0: array([  9.,   0., -13.,   8.,  -8., -17., -18.,  11., -15.,  15., -12.,
       -25.,  28.,  43., -22., -11.])
1: array([ 19., -34.,  -3.,  14.,  14., -32., -15.,  23.,   7.,   8., -10.,
         3.,  -3.,  32.,  11., -26.])
2: array([ 34., -39., -20.,   6.,   8., -35.,  -9.,  21.,   5.,   1., -22.,
       -16.,  -8.,  31.,   3., -38.])
3: array([  7., -20.,  21.,   1.,  18.,  -9., -17.,  20.,  36., -16., -39.,
       -13., -22., -10.,   8.,   1.])
4: array([-21.,  35.,  -1.,  -3.,  21.,   9.,  28., -23., -11., -14.,  25.,
        -8., -18., -47.,   1.,  22.])
5: array([-18.,  30.,  13., -28.,   2.,  36.,  20., -30.,  -8., -37.,  40.,
        15.,  -4., -30.,  -3.,  37.])
6: array([ 21., -29.,  -4.,  -5.,  44., -24., -13.,  15.,  22.,  14., -22.,
         1.,   4.,  15.,  31., -16.])
7: array([ 34., -15., -41.,  20.,  -3., -23., -23.,  18., -15.,  32.,   2.,
        -3.,  28.,  32.,   3.,  10.])
8: array([ 14.,   9.,  16., -11., -10.,   7., -46.,  17.,   3.,  -6., -29.,
        22.,   9., -21.,  -5.,  -1.])
9: array([-22.,  27.,   5., -18.,   7.,  31.,  14., -22., -15., -28.,  26.,
        13.,  10., -28., -19.,  41.])
10: array([ 19., -66.,  -8.,  15.,   1., -36.,   4.,   9.,  39.,  16.,   6.,
        -8.,  -6.,  37.,  32., -53.])
11: array([ 13., -34., -40.,   4.,   9., -20., -23.,   9., -14.,  17.,  -2.,
        -4.,  15.,  43.,  13., -20.])
12: array([-64.,  50.,  62., -22., -32.,  36.,  44., -36.,  57., -34.,  -4.,
         2., -34.,  -2.,  51.,   4.])
13: array([ 28.,   2.,  -6., -21.,  -5.,  14., -24.,  30., -21.,  17., -22.,
        13.,   9.,  -4., -22., -16.])
14: array([-14.,  44.,  -9., -33.,   7.,  22.,   6., -30., -29., -18.,  55.,
         4.,  10., -23., -22.,  28.])
15: array([-17.,  15.,  44.,   8.,   6., -11.,  38., -36.,  16., -27.,  43.,
       -30., -27., -22., -11., -18.])
16: array([  9., -38., -21.,  45.,  28., -13., -17.,  19.,  28.,   0., -24.,
        -4., -18.,  21.,  28., -10.])
17: array([ -5.,  26.,   3., -42.,   2.,   7.,  16., -31., -31., -28.,  56.,
         4.,   3., -43., -28.,  29.])
18: array([-28.,  28.,   4., -43.,  -1.,  16.,  43., -32., -33.,   4.,  33.,
       -39.,  29.,  31., -28.,  17.])
19: array([-24.,  24.,  16., -12., -16.,  32.,  39.,   1.,  20.,  11.,  -8.,
        27., -38., -10.,  12., -11.])
20: array([ 21.,  -9., -10.,  14.,  32.,  -5.,   9.,  29.,   0., -24., -37.,
       -20.,  11.,  -8.,  17.,  -1.])
21: array([ 18., -25., -19.,  17.,  37., -10., -26.,  27.,  21.,   2., -22.,
       -13., -16.,  17.,  45., -14.])
22: array([ 30.,  26.,  14.,  -4.,  -1.,  -2., -21.,   9., -14.,  11., -22.,
         3.,  10.,  17., -13.,  -1.])
23: array([-14.,  30.,   0., -41., -16.,  40.,  12., -21., -48., -25.,  21.,
        27.,  23., -31., -21.,  39.])
24: array([-48.,  14.,  50., -19., -22.,  38.,  20., -39.,  38., -18.,  -8.,
        -2., -22., -28.,  55.,   0.])
25: array([ 16., -15.,  -7.,  -3., -21.,  -8., -26.,  11., -18.,  24.,   3.,
        -4.,  22.,  11.,  -9.,  -5.])
26: array([ 21.,   3.,  -2.,   0.,   1.,  -2., -16.,  35.,   1.,   0., -47.,
         7.,   5.,  -8., -15.,  14.])
27: array([-11.,  32.,  -1.,   5.,  21.,  13.,  28., -27., -21., -26.,  44.,
       -10., -11., -34., -14.,  34.])
28: array([ -6., -33., -15.,  16., -29.,   7.,  -5.,  11.,  15.,  13., -11.,
       -15.,  -5.,   5.,  18.,   7.])
29: array([ 19.,   4.,  -6.,  -6.,   3., -18., -15.,   7.,   2.,  -5.,  -6.,
         3.,  -6.,  16.,  -2.,  27.])
30: array([-26.,   9.,  10., -27., -39.,  28.,   5., -11.,   6.,  21.,  -9.,
        39., -19., -11.,   3.,   7.])
31: array([ 12., -20.,   9.,  10.,  33., -18., -28.,  32.,  -7., -11., -31.,
        -4., -10.,  -1.,  22.,   6.])
32: array([ 29., -37.,  20.,  20.,  18.,  -6.,  -1.,  20.,  24., -27.,   1.,
       -15.,   0.,  -6.,  35., -43.])
33: array([-35.,  10.,  -2.,  42.,   6.,   3.,  24.,  -3.,  14.,  38.,   7.,
         3., -29., -22., -27.,  -7.])
34: array([-62.,  28.,  56.,  -7., -38.,  42.,  32., -37.,  55., -52.,  -2.,
        24., -13., -18.,  36., -11.])
35: array([-25.,  24.,  17., -29., -32.,  39.,   3.,  -8., -16., -22.,  17.,
        54.,  10., -12.,   7.,  34.])
36: array([ 25., -37., -24.,  12.,  -8., -34.,  -8.,  14.,  19.,   2.,   4.,
        -3., -29.,   6.,  28., -17.])
37: array([ 25., -11., -23.,  18.,  55., -21., -32.,  34.,  10.,  -7., -38.,
        21., -12.,  -2.,  44.,   2.])
38: array([ 19., -49., -41.,  -2.,  -1., -21., -21.,  15.,  -4.,  41.,   8.,
        -6.,  31.,  53.,   5.,  -6.])
39: array([ 12.,   1.,   3., -14.,  -9.,  -1., -40.,  51.,  -7.,  -3., -34.,
        22.,  22., -10.,   3.,   0.])
40: array([ 19., -23.,   9.,  14.,  34., -13., -20.,  33.,  14.,  -1., -19.,
       -16.,  16.,  -6.,  45.,   7.])
41: array([ 32., -26., -20.,   7.,  49., -19., -21.,  33.,  -9.,  28., -13.,
        19.,  12.,  12.,  33.,  -5.])
42: array([-20., -31.,  19.,  65., -42., -13.,   2., -12.,  52.,  -9., -37.,
       -47., -39.,  31.,  15., -42.])
43: array([-32.,  25.,  40., -28.,  -5.,  41.,  20., -42.,  11., -48.,  29.,
        19., -15., -19.,  35.,  29.])
44: array([ 19., -40., -16.,   1.,  10., -38., -33.,  20.,  22.,  20., -10.,
        -3.,  -4.,  23.,   7., -36.])

array([  2.,  22., -13.,   7.,   4.,  -4., -53.,  10., -23.,  11., -17.,
        22.,   5.,  38., -52.,  13.]) 22 0
array([-17.,  27.,  20.,  17.,  21.,  -9.,  29., -27.,   1.,  -1.,  11.,
       -39., -32.,  -9., -18.,  -8.]) 15 4
array([  2.,  -9., -20.,   0.,  12., -25., -31.,  10., -21.,   2.,   1.,
        14.,  14.,  25., -16.,  17.]) 29 25
array([ -3., -11.,   6.,  22.,  22.,  18.,   5.,  38.,  43., -30., -37.,
       -40.,  -3., -16., -13., -44.]) 3 20
array([ -3.,   3.,  -9., -22.,  -3.,  19.,  36., -24., -47.,  31.,  38.,
       -21.,  30.,  35., -11.,  12.]) 18 25
array([-21.,   9.,  61.,  26., -15.,   7.,  59., -34.,  27., -21.,  10.,
       -27., -53., -12., -22., -32.]) 15 19
array([-10., -34.,   9.,  19.,  -8., -26.,  -8.,  -4.,  -9.,  33.,  -9.,
       -17.,  16.,  35.,  -7., -18.]) 0 25
array([-15.,   4.,  10.,  24.,   7.,   4.,  30.,   4.,   3.,  24.,   1.,
        -1., -22.,   1., -21.,   1.]) 33 19
array([-15.,   7.,  -6.,  11., -13.,   5.,  29., -14.,  13.,  47.,   2.,
        21., -10., -13., -49.,  11.]) 33 30
array([ 14.,   5.,   6.,  -8., -29.,  24., -27.,  29.,  14.,   5., -26.,
        20.,  -4., -23.,   4., -10.]) 8 39
array([  4.,  -2., -16., -29.,   8.,   5.,  35., -17., -52.,  46.,  19.,
       -15.,  57.,  55., -30.,  -6.]) 18 0
array([ 22.,  -2.,  -8.,  -9.,   1., -17., -34.,  29., -12.,   4., -15.,
        -9., -14.,  28., -26.,  14.]) 29 22
array([ 32., -32., -52.,  -8.,  -6., -42., -33.,  14.,  -4.,   7.,   3.,
        10.,  20.,  42.,  19.,  -5.]) 11 38
array([ -5.,  11.,   1., -26.,  12.,  -4.,  36., -16., -54.,  19.,  22.,
       -37.,  41.,  24., -15.,  12.]) 18 0
array([ 21.,  -7., -37.,  10.,  42., -40., -41.,  56., -17.,   4., -10.,
        12.,  -6.,  19.,  12., -12.]) 41 37
array([ -2.,  21.,   4.,  32.,  28., -27.,  30., -19., -23.,  41.,  11.,
       -30.,  -3., -26., -54.,  -7.]) 33 4
array([ 26.,  -6., -10.,   4.,  -4.,  -7., -33.,  44.,  15., -12., -31.,
         7.,  19., -22.,  -8., -28.]) 39 26
array([  9.,   1., -10., -36.,   5.,   4.,  30., -17., -52.,  32.,  24.,
       -32.,  45.,  34., -22.,  -6.]) 18 0
array([ 30., -52., -19.,  29.,  -1., -39.,   6.,  -2.,  49.,   0., -16.,
       -14.,   2.,  29.,  32., -53.]) 10 2
array([ -1.,   3., -15.,  21.,   1.,   2.,  36., -18., -29.,  45.,  16.,
       -21.,  -7.,  -5., -32., -28.]) 33 25
array([  8., -24.,  -3.,  13.,  16., -16.,   2.,  13.,  35., -19., -17.,
       -20.,   8., -13.,  25., -26.]) 32 20
